Each path is a new rotation, seen through one point. The rows after it are directions, each followed by how far the rotation turns it, in deg/step (0 if it stays put).
Each turn is a multiple of 5 degrees from 10 to 175, or 0.
Each row of a path follows its step; steps can be skipped.
Path 1:
step 0: [  0  -3  13 -38   5 -26  31 -11  11  -8  -6  20  23  17 -36 -14  10  45
   5  26   0  -2  22  -1   2  15   8  11  12   5]
step 1: [ 17  17 -31  -4  14 -18 -11  26  32 -15 -33   2   5   5 -33  19 -14  -1
  22   6  -3  29 -17  -9  21   4  -7  -4  18 -24]
step 2: [ 31  -7   8  -6   6   9   3   1  11  -8 -28 -12  43 -18  28  33  -9  18
  13  -3  -3  12  12   9  15 -14 -21 -27 -29  18]
step 3: [  9  -6 -11 -19  15  17   0   3  10  21  -7  15  40  -1 -28   8  -5  27
 -12 -23 -24 -30   0  39 -29 -11  20   6   7  17]
step 4: [ 10  10 -22   9   3 -16  28  38  16   6   6  14   2   6  10  -7  10   3
  19 -13 -13   8 -20  15 -12  13  42 -47  14 -16]
step 5: [ 12 -33  17  38  16  -4  10  -4  22  14  18  -1  19 -10   9   5 -38  -2
  16   0 -23  -4   5 -23  -9  21 -21 -32  -7 -13]
step 6: [  2   6  -6  19   8  -7  -7 -28 -12  28 -13 -23   5 -29  -9   3  -3  19
  20 -38 -15  -9  20   8 -10  45  14  18   8  21]
step 7: [ 20  -6 -34 -21  -1 -18   9  -5  -1  16  17  -4 -11 -33  35  -6  -3 -11
  23   9 -25   0 -35  12  -2   4  26  33   9 -12]
step 8: [ 15  -2  38 -14   4 -25  23 -13  17   3  -9   7 -10   2  26   4  -7 -27
  -5  -3   3 -17 -43  -4 -33  31 -26  -8 -11   8]
step 9: [ -1   5   2  34  -1  11  29 -31  12  -4  -5   9  11 -19 -26   9  20 -10
 -27  33   2   0  -1  15   0  49   0  21   9  14]
Directions:
[  0   1   3  -5   0  -8 -14  12   2  -8  -3  -3  11  -2  -2   5   6   5
  -9  16   7   6  -5  12  -3   6  -9   5   2   2]  40
[ -9 -16   0   0  -6  -4   7   2 -11   8  -6 -15  -7   4  -4   8   0  -2
   5   5   2  -5  -7   5  -1   9   2   5 -10 -10]  35
[ -1  -1   4  16   2  -2  -2   6   2   4 -11   5   9   3   0  -8   3  -8
  -4  -4  -7  10  -2  -6   8   2  -1   9 -19   4]  100
[-10   9  -5 -12   1 -12   5   8   0   2   5  -1  -3  -3  -7 -12   3   3
   5   1 -11  10  -2   1 -10 -10   9   8  -1  -5]  110
Path 2:
step 0: [-11  16 -16  25   9  -7 -34   5  15   1 -14 -26  38  14   6  -5   3 -32
  -1  -9  27  12   9   9   5  15   6  -3  37  21]
step 1: [ 25  18 -10  16  35   8 -31   7 -20  -4  -8   1 -14  10   6  12  19  -7
 -17  19  -6   7  20  19  17  36  -1 -19 -32  25]
step 2: [  3   0  -9  10  24  -9   2 -16  -5   2 -15  -3  16  29 -31 -11   0 -14
  25  19 -14  35  15 -13  47 -21   4 -24  -5  -6]
step 3: [  8 -10  -6   5  24   7  -8  31  14   2 -47   5  14 -12 -45   4 -24   3
 -16  22  -4  11  10   4 -29   2   7 -20  -7  -8]
step 4: [-22  17 -22  34 -12  10 -29   8  -8 -25 -25  -4  -5  14 -23  33  -6  11
   8  22  20 -16  -5  12  19 -26 -11 -14  18 -10]
step 5: [ 21 -11  -1  21  -6 -19  11  17   6 -47   9  -5  -3   2 -14  13 -36  16
   2  11 -12   7  23  36  21  20  11   2   6  22]
step 6: [ -6   2  -5  18  -3  28  22 -14  12 -20 -18  -9  -6   5 -48 -14   8  23
  -8 -21  24  10  22 -10  37  27  -3   2   1  -3]
step 7: [-16 -27 -17  -3  26 -25 -17   2   3 -22 -34  -3 -22 -39 -24 -15   1  -9
  -9 -25  -6 -17  13   0  13   3  13  -7  16  26]
step 8: [-15   3  16  32   4   9 -14 -18  33   6 -24 -15  22   7   1   3  15  -7
   7  -4  10 -18 -11  29  12  20  14 -29  25  35]
step 9: [ 11  -6  -9  -6  16 -24 -10  -3  -7   0  -5 -32  -8   2   2  29  17 -15
  -4  13  10   4  20  10  20  50 -21 -33 -15  11]
Directions:
[  0  -3  -6 -11  -2   2   8  10  16   4   8  -1  13  -1 -10   2   0  -5
   2   0   1   7  -1  -3   4  13 -13  -2   5  -8]  115
[  0  -8   2  -5  -2   5  -2  -9  -1   0   5 -11  -3 -19   2 -10   7   4
   7 -10   9  -2   0  11   2   9   1   0   9   6]  40
[ -1   7   3   7  -4   0  -7   7  10   1   6   3 -10  -1   6   8   2 -11
  -9  -1   4   0  -3  14  -5  -6  -3 -12  16  -2]  90
[  8   1  17  11  -6   1  -3  10  -3   8  -8  -4  -1   2   0  -6   3  11
  -5   3   4   3   3 -11  -7  13  -5  -1   8  -1]  135
[  1   5   2   1   5   6  -5  10 -12   2   6  11   2  -5 -15   0  -1   9
  13   6   4  12   3  12  -4  -9  -3   3   1  -2]  35
[ -7   6   7   0  11  -2   3   5   3  19  -2   5   2 -13   0   1   9   2
  -4  -1 -10   0   0  -2  16  -3   6  -8  -3   7]  60
Path 3:
step 0: [-36   0  -8  20   5 -15   7  -9  14   2  14  10 -19  28 -10 -27  -4  25
  -5   9  12 -11   4  22  12   2   3  41  20 -41]
step 1: [-32   8 -42   0 -21 -18  -1 -17  14   4  17  -6  10 -39   3 -24   1   8
  -8  -6  32  17  10  10  10   6  29   8   2 -16]
step 2: [ -7  -4 -27  22 -45 -10 -24  -2 -10 -16 -21  13   0   1  -1 -46  15  -5
  -4 -37   5  -9  -7  19  10  16   7  14   1  13]
step 3: [ -2  22 -42  26 -19  18  12  -9 -43 -16  -2  13 -11   8  -5 -29  -3 -11
  27  -4   8 -22  13 -12 -17 -13  11  -2  18 -11]
step 4: [-19 -28 -36  11   8  -3  14 -19 -35 -27 -19   6  19  26  -3  -9   8  -5
  -1  14   9  33 -26  -5  -2 -23  23   6   7  -2]
step 5: [-14 -36 -23  -5   8   8   7  28   8 -43 -28  26  -9 -16   7 -17   9  -1
  -7   5  15   9   4 -17 -12  -6 -14  20  22 -28]
step 6: [ -4 -14 -46   8  11   5  -8   3  24  -2 -13   0 -50 -12   0   4 -19   2
  29  -3   5  22 -10  20  -9  -6   7  35  23   3]
step 7: [ -1  -3 -12  -7  -1  32 -14 -25  13 -24 -11  -6  -8 -23  -9 -31 -33  17
 -22  14  16 -13 -23  30 -17   0  23  13  19  11]
step 8: [-24  10  16  11 -21  15  -1   7  -9  -3  15   4 -16  18  13 -35 -20   3
  -4  -8  39  -2 -35  27 -10 -14  -6  31   3 -28]
step 9: [-13  36 -25  10 -15  -9   3   3 -24 -11   7  -5   9 -39  13  -5  -7  -1
  -7 -10   7  21 -25  26   7  -7   9  -5  21 -47]
Directions:
[  2 -15   8 -13  -5  -1  -9   2   4 -10  -9   9   8   5   3  -7   3   1
  -6  -4   4 -12  -5   3  -3   4   3  -3 -13  -2]  130
[  7   9 -15  -5  -8   4   4   8  -5  -1  12  -4   4   9  11  -4  -4  -8
 -11   0  -3  -7 -11   1   0  -4  -7  -2  -2   9]  65
[ -7  16  12   6  -7  10  -4  -3 -12   2  -8  -2   1  -6   3 -10   3  -4
   8  -7   8   3  -6   4   3  -2   0 -11  -7   5]  60
[  6  10  -1 -11   2  -6   4   4   5   3   6   8 -10   4  -3  -5  -3  -4
  14  -3  14  -3   1 -14  -3  -8   4   4  -9  -7]  140
Path 4:
step 0: [-14   1  -1  -7  -3   7   7  30 -11 -29  39 -26   9 -16  13 -21 -20  -2
 -10  25  13 -12  30 -21  22  24  11  19 -12 -35]
step 1: [  8  20  -1  -8   3   8  30  21  22  -4 -18 -19   7 -21   3 -19 -11  -3
 -36  31  24   7  -1  27 -21  34  10  28  31   8]
step 2: [ 13  14  -2  -8  21 -33  19  25   6 -22  39 -41  15 -24   1 -11 -13   2
   8  23 -19   2   9 -36 -17  -3  -6  25   2 -12]
step 3: [  5  17   6  13   6  17  27  19  47 -40 -28 -14  23 -29 -16  -5 -10  -9
 -24  -3  27  -7   2  -1 -27  -1 -12  -7  21 -13]
step 4: [ 28  30 -23  13  -9 -30   8   2  14   1  20 -11  29  -6  -2 -31 -35  -1
 -21 -11 -21  24  -8 -38 -23 -11 -17  12   1   1]
step 5: [  3  -7   0  19 -28   9   4  12  16 -39  13   9  32 -40  -5  -1 -16   6
 -14  -4  -1 -16  -4   0 -26  12 -17 -47  12 -28]
step 6: [ 17  11 -19   9 -15  -6  -5  13  35  26  18  15  10   6   3 -21 -15 -11
 -46   0 -26 -12 -52  -6 -15  15 -25   9  -2  -1]
step 7: [  4 -23 -11  19 -23 -11 -20   2 -10 -14  15 -12 -11 -32  -1  16 -17   4
 -11   1  -7 -40   0 -10 -48  25 -26 -15 -23 -24]
step 8: [ 22  -9  37  21 -15   0  -8  12  29  19   0  10  -9   2 -22  11 -16  14
 -43 -10   0 -30 -44   2 -11  10   9  25   6  -9]
step 9: [  3 -13   7  13 -22 -10 -23   9 -15  -7  21  -8 -29  -1   3 -29 -31  13
  -6 -22  14 -21  12 -23  -9  25 -15  27 -36 -38]
Directions:
[ 16   0   1  -3   0  -5   0  -4   8   6  -1   4   5   0  -4  -5  -4 -13
   2   2 -13   4 -11   3   9  -1  12  13  -8   6]  160
[  0   4  -4  -9  -5   5   5   3   1   9  -8  -3 -14  -5   7 -16  -7  -7
  -3 -11   6  -7  -2   3   4  -5 -10   1   3  11]  140
[ -1   7   2   2   5  -5  -2  18  -3   1  -6   0   0  17   0   4  -8   4
  -4  -4 -10  11  -2  15  -2   0 -10   5   0  -1]  155
Path 5:
step 0: [-19 -50 -18  -6   2  -4 -45  26 -15 -11 -18  22   9 -33  -3  -5 -26  18
  -3   1 -20  29  -9 -25 -20 -28  13   7   7  -1]
step 1: [-31  12   4   5   6   4 -16  56 -13  -4  -7   5   0  24   1  48   5  10
 -25 -27 -10 -44  10 -29 -20   4  -8   8  -1  -2]
step 2: [  8  51  -5  -7  26  13   8  20  27 -19  15   3   4  10   6  -9   2 -25
  -6 -14  37 -23 -40   1  -7  41  17  -8  -8  29]
step 3: [ -9   7 -11 -16   3  17  12 -21 -14  -9  30  43 -16 -12  41 -57   9  -4
 -13  14  -6  26  12  24  -1  22  12 -11  16   7]
step 4: [ 19  -4  26 -13 -42  14  -2 -21 -46   8  -7  -7   3   2  17   8   1  27
 -11  35   1 -18  51   3   2 -17  13  -6  24  22]
step 5: [ 10  13  35  15   5  -4  26  15  -7  -8 -42   6  18   3 -31  20 -20 -12
  37  26  45   0   6  -4   9 -34  20   1  -2 -20]
step 6: [-18   2 -22  -1  17  -6  46   2   3  14  -9   6 -28  34 -24   1   2  11
  -3 -25   9  25 -24  41  20 -16 -18   7  -5 -44]
step 7: [  6 -22 -31   7 -12  -2 -13 -16  42  -6   1 -46   0   8 -23 -11  22  45
 -31  13 -23   7 -17  34   3  11  -1  -8   6  18]
step 8: [-22 -16   9  30   6  -1  -5 -20  41  -3   4 -10  32 -21 -12 -12  29  -5
  14  25 -31  -3  38 -50 -12  13  10  22  -5   0]
step 9: [  6  20  11  -7   5 -23  -7 -24 -23  48  32  -6 -12  10   4   2  -7 -12
  17 -21   7 -22  -2 -59   4  -1 -16  27 -31 -21]
Directions:
[ -7  -5   9  -6   2  -4   5  11  -2   1   6   0 -14  -1   0  17   6   4
   4   7   4   6 -10 -11   6  -6   3 -11  -4   1]  80
[ -5   9  -6   1   5  -2  11 -15   5  -6   5   7  -1  -1   4   2 -16   2
   1  -4  11  -8 -12  -3   5  -1  -9  -1  -4  -5]  100
[ -6  -7   8   3  17  -9   1   2  -1  -1  -6 -11   7   9   8   6  -2 -10
  -2   5   9 -11  11  -6   3   3   2   6   1  -2]  100
[  7   8  -2  -7   8   5   0   9  -9  -8  -6   9  -3  -4  11   4  -6   4
  -5  -2   5   5   9  -2 -14  10  -4  -4  -8  10]  35
[  1 -11  -6   3   9  14  -5  -5   3  -7  -1  -1 -13 -10   0  -4  -1   4
  -6  -2   0  -6  11  -3  14 -11   1  -2   1  10]  95
Path 6:
step 0: [  7  -5  15  -7   1   2   2 -39 -10  -4  -8 -43  -1 -30  16   1 -12   0
  16  -1 -20   8 -40  -5 -12 -34  -7   7  10  11]
step 1: [ 14  -8  13  14  13   9  42 -28 -10  -6  -3  -6  18 -33 -18 -11   9   4
  -8 -19   0  39 -25  -8  11  -3  22  -4 -13  -4]
step 2: [ 11 -18 -34 -12 -12 -13  20  32 -12  -1   6  -6   5 -20  -1  -5 -17   5
 -17 -42 -10  35 -27  -7  -7  -8   3 -10  -3  11]
step 3: [ -1 -24  10   3 -30 -10  -7  19   0  20  -4 -17 -17 -27 -23 -20 -15  15
  31   2 -13  10 -46   1  -1 -16 -12   3  -9  -7]
step 4: [ 11   4   8  14 -18 -13  23 -24  25 -16   1 -14 -11 -16 -10  -6  26   8
  10 -14  20   6 -50  18 -23 -15  -3  18   2  -7]
step 5: [  8  -8   9  -2   4  12  38  -5  22 -25   4  -4   0 -12  -9 -18 -10   4
 -20  -3  -9  31 -25  18  -2 -15 -15 -11  16  47]
step 6: [-28 -21  12 -13 -16  10  13  17  15  24  17   3  -5 -16 -39   0  -2  12
 -23 -14  14  42 -20   0  -2  -5   1 -21 -10   4]
step 7: [-28 -16  -8   6 -10 -20 -19   0  12  20  19 -11 -14  -8   9  13 -17   2
   7 -28  21   5 -46  13 -21 -18  -4 -12  22   6]
step 8: [ -8 -27  13  20  12   7   9 -47  14  -3  -8 -18 -11   1  -8  -4 -28  19
  12  12   4  16 -38  27   3  -8   5   1   9   9]
step 9: [ -3 -13 -10 -21   2  27  30 -36   7  -6   2 -20  15   1  -7  18   5  11
 -27 -20   1  37 -13   9 -22 -28  15   0  -7   3]
Directions:
[  3  -2  -4   9  -5  -3   9  10  -1  -6  -8  -2   4  -8   3  -9   4   3
   3  -6 -14  -3   0 -16   0  -1   3  16  -7  -5]  35
[  3  -5   9   8 -13  -2  -3   0  19  -2   0   5   0   4   2   2  -2  -6
  -9   5   9   1   0 -16  -2   3 -14  -3  -1   6]  40
[ -8   1   8 -11  -5   2 -10   1  -5  11   3   0   1  -5  -3   0  13  -5
   5   6  -1  -3  -1 -10  -9 -20   1   3  -5   3]  110
[ -1  13   8   0  -5  -9   0   5  -2  -2  -5  -3   2   7   8 -10 -17   0
   1   3  -5   4   3   0   6 -16   5  -4  11   6]  145
